(in the rows, 128 means zero)
Each path below is one point turned by a fixed rotation once a step. After each direction that follows a path, write how fast that rotation turns it, in degrees each step (0 if it stays still).
Each turn is a multiple of 5 degrees from 10 to 175, or 0.
Each row of a path follows its step; steps can be skipped.
path 1
step 4: [124 122 119 130 123 131 133 119 120 122 115 137 112 118 123 137 141 118
 129 131 137 139 105 114 129 119 121 135 137 122 122 131 128 123 131 127
 123 140 143 124 120 126 148 109 125 124 137 127]
step 13: [130 126 128 132 128 127 136 141 142 123 111 144 130 139 135 123 131 127
 141 125 131 125 133 126 133 120 139 144 156 117 115 125 131 129 118 137
 122 139 126 134 134 122 141 119 137 120 141 132]
step 15: [140 126 129 130 136 134 131 113 111 122 129 126 134 119 134 129 132 118
 126 126 151 136 134 114 123 116 129 126 131 145 128 120 123 110 135 122
 116 145 135 135 112 129 138 130 136 119 126 117]
step 18: [136 117 127 128 132 137 122 119 133 134 120 123 117 117 122 126 132 127
 139 120 125 127 120 122 108 137 143 145 129 128 151 137 130 123 106 126
 123 128 138 128 125 116 150 125 129 124 136 131]
step 19: [111 121 126 123 120 131 113 119 124 140 115 148 129 129 128 123 120 133
 136 126 142 135 121 127 119 137 132 138 121 124 126 139 125 113 124 120
 118 149 114 140 129 137 132 117 135 126 121 119]
step 22: [132 117 125 141 138 138 145 122 122 125 136 138 143 117 139 137 131 122
 131 142 134 127 117 130 130 124 121 151 124 132 120 118 136 124 123 126
 125 144 137 135 124 112 145 123 134 123 133 123]
step 28: [127 119 132 119 132 139 130 122 137 141 134 139 135 141 128 132 116 149
 139 120 152 130 129 121 138 144 135 139 128 132 118 126 114 132 138 134
 131 130 140 130 137 125 137 118 118 119 136 132]
step 30: [119 121 125 128 132 128 135 119 127 120 112 138 125 119 117 133 123 137
 138 134 127 123 131 121 138 118 121 135 126 122 121 129 122 123 110 123
 112 147 124 145 117 112 128 131 147 133 141 119]
step 34: [111 140 118 129 137 139 126 116 135 143 127 118 129 129 135 136 117 111
 134 123 133 131 133 121 122 129 116 135 130 127 130 126 117 126 110 127
 127 131 125 139 109 132 136 111 116 119 140 116]
Directions:
[130 128 128 124 129 125 129 125 125 128 127 126 130 126 128 132 129 127
 124 125 129 128 126 129 126 127 124 130 124 128 126 135 132 125 126 129
 127 132 129 128 128 126 129 125 131 130 124 126]
100
[131 121 133 126 130 126 130 129 127 127 130 126 127 129 133 130 128 129
 130 129 127 128 130 129 130 123 126 128 129 126 127 123 129 124 130 127
 128 126 126 129 123 127 128 132 132 130 128 127]
45
[127 129 128 127 130 130 128 129 124 128 124 129 133 133 131 129 122 127
 130 127 126 129 132 128 125 129 128 127 130 125 129 129 130 127 127 127
 132 130 126 122 127 128 130 129 128 123 125 129]
55
[130 129 130 128 128 133 126 127 127 127 131 126 125 127 130 127 128 120
 127 127 125 129 130 130 130 122 133 130 129 125 126 128 129 130 125 128
 127 130 130 127 127 129 128 125 127 127 130 129]
155
[123 131 128 129 125 131 128 130 126 124 131 127 126 128 131 130 131 131
 127 131 127 131 129 126 132 128 126 130 126 129 130 128 132 125 126 126
 132 129 124 130 129 131 131 128 125 130 127 125]
145
[128 128 128 129 128 126 126 128 133 125 127 125 128 122 131 131 126 130
 128 126 125 128 126 126 121 124 125 129 129 129 131 125 125 130 124 130
 132 129 126 127 129 129 128 127 127 128 127 132]
160
path 2
step 1: [141 136 131 127 124 119 118 120 130 140 126 111 123 129 124 132 138 146
 113 137 117 137 127 126 128 138 113 124 130 129 128 139 138 130 131 141
 109 124 131 133 147 128 130 129 134 131 128 129]
step 8: [128 144 135 127 140 122 113 127 137 127 132 122 134 137 130 121 117 130
 127 135 122 128 118 104 131 141 119 133 126 129 131 138 126 125 146 124
 114 127 122 113 129 127 143 122 125 126 129 122]
step 18: [137 146 118 114 119 124 121 127 138 122 119 109 122 143 132 123 134 136
 130 141 125 138 129 129 109 142 127 121 134 137 134 132 135 122 128 121
 116 123 127 130 121 128 127 122 120 129 134 122]
step 19: [129 136 123 118 132 130 114 137 139 115 128 128 113 140 126 144 126 124
 115 131 123 127 126 124 120 132 123 118 135 146 146 130 131 126 135 122
 113 118 131 135 116 139 135 124 132 132 131 123]
step 21: [128 143 123 120 131 138 127 121 140 143 126 120 132 124 123 129 122 119
 136 151 122 130 138 120 132 136 130 123 126 126 125 142 136 117 122 120
 107 125 121 133 123 126 128 118 124 138 140 126]
step 22: [126 144 126 118 130 130 128 115 140 123 136 121 129 142 120 128 123 117
 131 144 122 127 138 115 121 134 124 119 119 145 124 146 131 129 132 125
 131 118 117 139 119 138 135 118 130 122 129 126]
step 29: [137 145 115 134 122 134 134 134 133 129 127 137 138 123 131 131 120 128
 114 143 126 138 137 131 129 139 123 128 137 134 132 143 143 129 134 121
 122 123 117 136 130 143 123 139 133 130 142 121]
step 32: [148 130 120 130 123 126 118 124 124 132 124 132 123 132 124 130 133 140
 120 141 131 129 145 124 132 137 112 107 128 128 136 140 128 134 128 132
 113 116 123 134 129 137 119 119 125 122 131 114]
step 34: [133 142 127 133 132 119 124 140 133 139 143 115 134 125 124 121 119 135
 126 139 118 129 118 114 120 135 122 125 137 130 135 144 145 118 140 129
 116 130 127 128 139 139 135 139 130 127 134 129]
Directions:
[129 131 126 130 129 127 127 132 127 124 129 130 128 125 132 129 125 131
 131 127 131 130 126 127 128 130 131 130 134 135 131 126 130 128 130 124
 129 132 128 126 129 129 130 127 127 128 128 129]
70
[127 132 128 132 131 125 130 125 132 129 128 130 127 125 128 127 130 123
 129 125 123 130 129 128 129 132 128 131 124 130 126 130 130 128 128 130
 131 131 123 128 131 129 129 128 131 131 127 127]
55
[127 128 133 127 129 127 131 126 128 123 130 127 131 131 126 127 127 131
 135 127 126 129 132 125 129 130 127 130 128 127 128 129 129 124 126 125
 128 127 127 127 126 124 128 128 125 124 128 125]
80
[129 129 128 130 129 128 131 129 124 127 123 129 124 129 130 124 127 127
 126 129 126 135 131 129 131 127 128 123 129 126 127 126 130 126 126 128
 126 128 128 125 127 129 128 124 124 131 132 128]
130
[129 127 125 131 127 126 127 127 127 133 133 129 129 129 126 128 129 128
 131 129 127 128 128 129 130 122 130 125 131 130 126 134 129 129 125 127
 130 130 128 131 128 127 127 122 124 129 125 129]
65
[127 128 132 129 130 134 131 130 127 132 126 126 134 130 128 125 127 127
 126 130 125 127 129 129 127 129 131 129 130 125 129 130 126 131 134 125
 126 133 124 129 129 127 128 128 126 128 128 128]
85
[132 129 130 125 126 127 126 128 127 126 128 130 127 131 131 124 129 130
 130 127 130 127 128 123 132 130 129 124 127 128 125 131 124 131 131 129
 127 128 127 125 132 128 123 128 131 129 124 132]
45
